One turn or mirror swaps these rows in pairs. Which row does each one swap with?
The rows were stretched afterwards, more along some directions than others.
Z_810: [ -3.3  -2.9   6.7  34.7   3.2  14.2  -2.2  16.7 -11.4  -4.2  -6.6   6.0
  14.2 -18.6  -0.2  23.1  16.8   1.9  14.6]
Z_144: [  3.8   9.6  -7.9  12.1   5.4  20.0   1.2   1.0  -7.7 -22.8  -9.5  -4.5
   3.8  -0.5   8.2  11.1 -10.0   0.2   1.7]
Z_580: [ -9.8 -13.9  18.1  24.4   9.7  22.3 -10.0  -8.9 -14.5  -6.2 -19.8 -18.8
  13.2  -7.9  -8.4  12.8  29.1 -11.2   6.4]
Z_435: [-18.5 -35.6  -2.8  -6.2  -2.8   9.6 -37.5  25.9  -5.2   4.5   4.6  -0.8
 -14.6 -15.8 -15.5  18.0 -26.2 -23.8  19.5]
Z_158: [ -9.4  -0.8   1.0   3.6  -6.6  14.4 -23.0   9.6 -28.5  -2.4 -14.9 -18.4
   5.8   4.2 -12.1  15.3   7.8 -16.4 -12.1]
Z_466: [-17.7 -15.7   1.6  16.3  -1.8  14.2 -36.7  22.6 -17.2  12.8  -7.1 -31.1
   3.4  -3.4 -24.5  18.5  25.4 -16.5   6.0]
Z_450: [-14.5 -14.9   1.0   0.4   8.9  26.3 -48.1  12.3  -6.5  -1.8   6.5 -20.1
 -13.2   0.1 -19.4  10.4  -0.3 -24.4   5.7]
Z_829: [ -5.6 -12.3   2.8  10.1  -1.2  11.4 -20.3  31.3  -5.3  -2.9   4.9  12.9
  -0.2 -14.3  -6.3  23.0  -3.1 -14.4  13.2]
Z_464: [ -4.9  -9.0   4.9  10.6  -4.7   8.0 -14.7   5.9   0.6   3.8   3.5  27.7
  -0.8   0.4  -5.3   3.0 -13.1 -17.3  -5.9]
Z_488: [-19.0 -21.0   1.6  16.4   0.4  15.2 -32.4  18.0 -24.2  12.4 -10.0 -32.8
   4.9  -8.9 -24.3  18.8  27.0 -17.2   8.0]
Z_692: [  0.0   6.8 -29.9  24.9  -1.9   9.9 -13.6  14.5 -19.9  -7.8  -5.9   2.2
  -7.4   0.4 -10.1  -0.8 -14.5  13.6  -2.0]
Z_451: [ -0.2 -11.7  -6.6  19.6  16.9  18.2  -2.6   2.9   8.4 -12.2  12.7  24.2
   2.7 -21.0   2.9  10.0  -9.4   6.6  18.8]
Z_180: [ -7.1  -7.9  -5.7  17.7   1.7  15.0   1.9  -9.3 -26.7   4.6 -16.0 -29.1
  -1.1   8.1  -1.3   2.7   9.7  -5.6   7.4]
Z_259: [  0.6   3.8 -10.2  18.9   1.5  18.0  -8.4   2.5  -2.3 -11.2  -7.4  -8.2
 -11.1   8.4  -0.4   4.3 -13.6  -1.2  10.2]
Z_533: [ -3.3   1.0 -21.3  32.4  -4.2  10.9   6.6   4.3 -29.2  -5.2 -14.0  -2.5
  -5.1   1.6  -0.9  -2.7  -8.2  15.5   1.9]
Z_527: [-22.7 -20.3  -6.0  23.7  14.2  24.8 -27.2  -2.5 -12.2 -18.3   4.8  -5.2
  -2.2 -26.2  -1.3   8.5 -21.9   6.4  14.0]
Z_48: [ -4.1   1.9  -7.6  19.0  -1.4  17.9 -17.8   2.3  -9.8   4.6  11.3  -6.7
 -19.4  15.0  -6.6   3.6  -4.4  -7.0   4.8]
Z_582: [-11.0 -20.0   5.1  -9.4   5.2  22.1 -31.7   6.1  -9.3   8.5   2.5 -29.5
 -11.3   9.2 -13.7   8.7   8.4 -29.7   6.0]
Z_834: [-11.1 -15.5   3.7   8.6 -10.8   7.9 -18.5   9.9  -9.1   8.8  -7.1  15.8
  -4.0   3.5  -7.9   1.2 -12.0 -19.0 -10.4]
Z_410: [  2.4  -8.8  -2.3  22.3  14.2  18.6  -1.5   4.5   7.5 -13.4   9.1  30.8
   1.7 -17.1   3.9   6.6 -11.9   6.3  12.5]
Z_722: [-10.3 -18.7  19.7  19.8  11.9  20.5  -7.7  -9.4 -13.8 -10.5 -17.0 -15.0
  12.5 -11.4  -5.3  15.3  23.4  -8.6  11.5]
Z_940: [ -8.3 -16.7   3.7   4.5   0.3  12.7 -23.7  31.6  -4.7  -4.9   5.2  12.2
  -5.4 -13.9  -4.2  22.0 -15.2 -17.5  16.6]
Z_638: [  2.4  11.1  -9.7  10.9   5.6  20.2  -1.9   3.8 -12.3 -23.1  -8.5  -5.9
  -0.1   4.4   9.3  10.0 -15.9  -0.7   3.8]
Z_715: [ -7.3  -8.8  -0.8  14.0   0.7  15.8  -1.5  -7.3 -23.2  12.3 -10.3 -29.2
  -3.8  13.3  -5.3   1.6  15.3 -10.6   6.0]
Z_30: [ -1.1  -0.8  12.7  40.4   5.6  16.0   2.0  10.4 -11.3  -9.0  -9.1   7.9
  17.3 -15.9   2.1  22.2  23.0   2.8  15.7]
Z_662: [ -7.4 -10.8   1.1  10.1   3.3  14.3   1.3  -9.2 -23.9   8.4 -10.5 -28.1
  -3.9  12.0  -0.9   3.7  11.9 -13.3   7.3]
Z_267: [  0.0 -10.2 -15.7  15.9  21.2  20.5  -1.9   7.5   4.3  -8.7  14.7   9.6
  -1.8 -17.3   0.1   9.7  -7.6  10.8  19.3]
Z_478: [ -3.3 -13.9 -15.5  -6.6   8.8  17.4 -31.1  16.2  -2.9  -8.6   7.3   5.6
 -17.0  -2.5 -19.8   4.3 -20.0  -8.5  -1.9]
Z_704: [-14.2  -5.0  -8.1  27.2  13.4  27.2 -33.6   3.7  -2.4 -22.0   2.4  -4.8
  -2.8 -20.0  -3.2   9.8 -12.1   4.5   4.7]
Z_337: [ -2.6 -18.6   3.5   5.9   4.9   9.2  -8.3   1.9  -2.7  -3.7   5.2  33.3
   0.7 -11.8   0.9   7.9 -15.1 -10.7   4.5]
Z_32: [-24.8 -31.4  11.0  19.2  -7.2  11.5 -43.6  25.4 -10.3  10.2 -19.0 -17.8
  -8.4 -11.6 -29.5   5.2   1.9 -19.9   7.9]
Z_555: [-26.1 -34.8  -1.7  12.5   7.5  17.7 -30.0   3.7 -11.3  -6.8   3.9  -4.9
  -5.8 -29.3  -9.0  11.7 -25.5  -4.3  18.9]
Z_853: [ -2.8   0.2  12.6  36.8   5.0  18.8   5.6   5.3 -14.9  -8.7 -11.3   1.3
  17.2 -15.1   3.4  19.4  22.5   5.5  13.0]
Z_915: [ -6.2 -20.7   0.6  -7.8   7.5  19.2 -34.7   3.5  -7.1  -6.1  -5.1  -4.7
 -10.1  -0.8 -27.0   0.1  -4.9 -13.7  -1.0]
Z_688: [ -8.6 -24.4  -4.4   3.1  16.8  18.3 -13.8   4.6 -17.8  -1.1  30.5   7.5
 -12.0 -18.3   5.9  25.1  -2.7 -11.3  22.8]
Z_431: [-22.4 -32.7  13.1  14.9 -10.4  10.0 -43.2  24.0 -10.9  14.4 -17.1 -10.9
  -8.9  -8.4 -28.7   7.1   2.6 -26.3   5.2]
Z_139: [ -5.9 -15.7  -1.1   3.8  -1.2  11.6 -20.6  31.2  -6.6  -2.4   6.4   8.4
  -4.9 -14.8  -7.0  23.7  -9.0 -15.9  14.2]
Z_467: [-15.3 -22.5  -6.2  12.3  16.3  20.5 -27.8  15.2  -5.4   2.8   6.6 -23.7
   1.6 -17.4 -17.9  14.4  14.8  -3.7  25.5]
Z_969: [ -4.3  -9.3 -25.3  -3.5   3.3  13.0 -30.3  16.1 -11.9  -8.7   7.2   2.1
 -16.1  -1.9 -18.6   5.0 -22.3  -5.0  -1.4]
Z_668: [ -3.2   3.9  -1.6   4.8  -2.5  14.2 -13.5   2.1 -24.6 -10.3 -16.8 -11.5
   7.3   4.9  -4.5  14.6   2.0 -13.1 -12.8]
Z_205: [ -7.2   2.3  -4.8   2.6  -2.8  14.5 -17.1   4.2 -25.9 -11.8 -13.8 -13.4
   7.5   0.6  -4.9  15.2  -2.2 -13.2 -11.5]
Z_348: [ -6.0 -16.8 -10.2  17.6  13.9  18.9 -16.7  13.0  -3.4   4.4   7.5  -7.7
   0.5 -15.5 -16.7   7.7   9.0   7.1  22.4]
Z_155: [-15.8 -29.9   1.4  15.1  25.3  28.0 -17.6   1.7 -13.2 -12.8   9.7 -13.4
  -2.0 -30.7  -2.6  18.6   0.5  -1.7  35.7]
Z_770: [ -4.6 -23.9   8.7  -8.8   5.4  17.1 -31.0   0.3  -3.4  -4.2  -9.1 -10.9
  -5.3  -2.1 -25.9   4.4   3.3 -16.4   2.5]
Z_439: [-25.1 -34.3  11.8  16.0  -7.0  13.1 -41.9  19.6 -14.2   9.9 -20.2 -18.4
  -7.9 -12.1 -30.6   3.5   1.6 -19.0   6.8]
Z_463: [-18.7 -34.8   6.6  19.2  12.2  24.1 -30.1  16.6  -9.3  -6.6  -6.7 -21.8
  -6.6 -26.6 -17.7  11.7   5.0  -4.8  29.5]
Z_413: [ -3.0   1.7 -28.1  27.6   0.0   9.6   0.2   5.2 -27.4 -11.8  -7.0   0.4
  -4.4  -6.4  -5.3  -0.6 -18.8  17.8   4.3]
Z_255: [ -9.2 -10.4  -2.6  14.0   6.4  19.7 -22.4   5.2 -13.2   3.1  24.3   4.5
 -18.1   2.8  -2.1  11.6  -4.7 -11.2  11.0]
Z_54: [  2.7   9.5  -8.1  10.8   6.4  19.0   1.4  -1.2 -14.3 -25.2 -11.1  -4.6
   6.7  -0.5   8.7  11.4  -9.1   0.4   0.6]
Z_685: [ -9.0  -1.2  -1.1   4.9  -2.8  13.3 -22.4   7.1 -26.0  -7.5 -15.6 -16.3
  11.1   1.7  -8.8  17.4   4.3 -16.6 -11.1]
Z_819: [ -2.2  -5.1 -28.8  -0.1   3.3  13.3 -22.8  16.3 -17.7  -7.2   7.4   2.1
 -13.5   0.2 -12.6   4.1 -23.9  -0.7  -3.5]
Z_711: [-10.4 -25.4  10.5  -3.2  13.1  21.6 -34.9   3.0  -3.9  -8.8  -4.3 -11.0
  -7.0  -5.7 -23.5   7.5   7.0 -18.9   9.6]
Z_838: [ -1.0   0.4   8.6  35.0   4.2  15.6   2.9  12.8 -10.7  -8.1  -3.6  11.0
  12.9 -17.0   3.6  22.1  16.9   2.3  15.6]
Z_270: [ -6.7 -20.1  -6.7  14.8   6.4  14.9 -25.1  19.7  -2.4   9.6   2.7 -17.6
  -0.1 -14.5 -24.4  11.5  15.3   1.5  22.3]

Z_969 swaps with Z_451
Z_915 swaps with Z_348
Z_54 swaps with Z_829
Z_32 swaps with Z_662
Z_431 swaps with Z_180
Z_144 swaps with Z_139
Z_155 swaps with Z_450
Z_770 swaps with Z_270
Z_259 swaps with Z_435
Z_704 swaps with Z_688
Z_715 swaps with Z_439

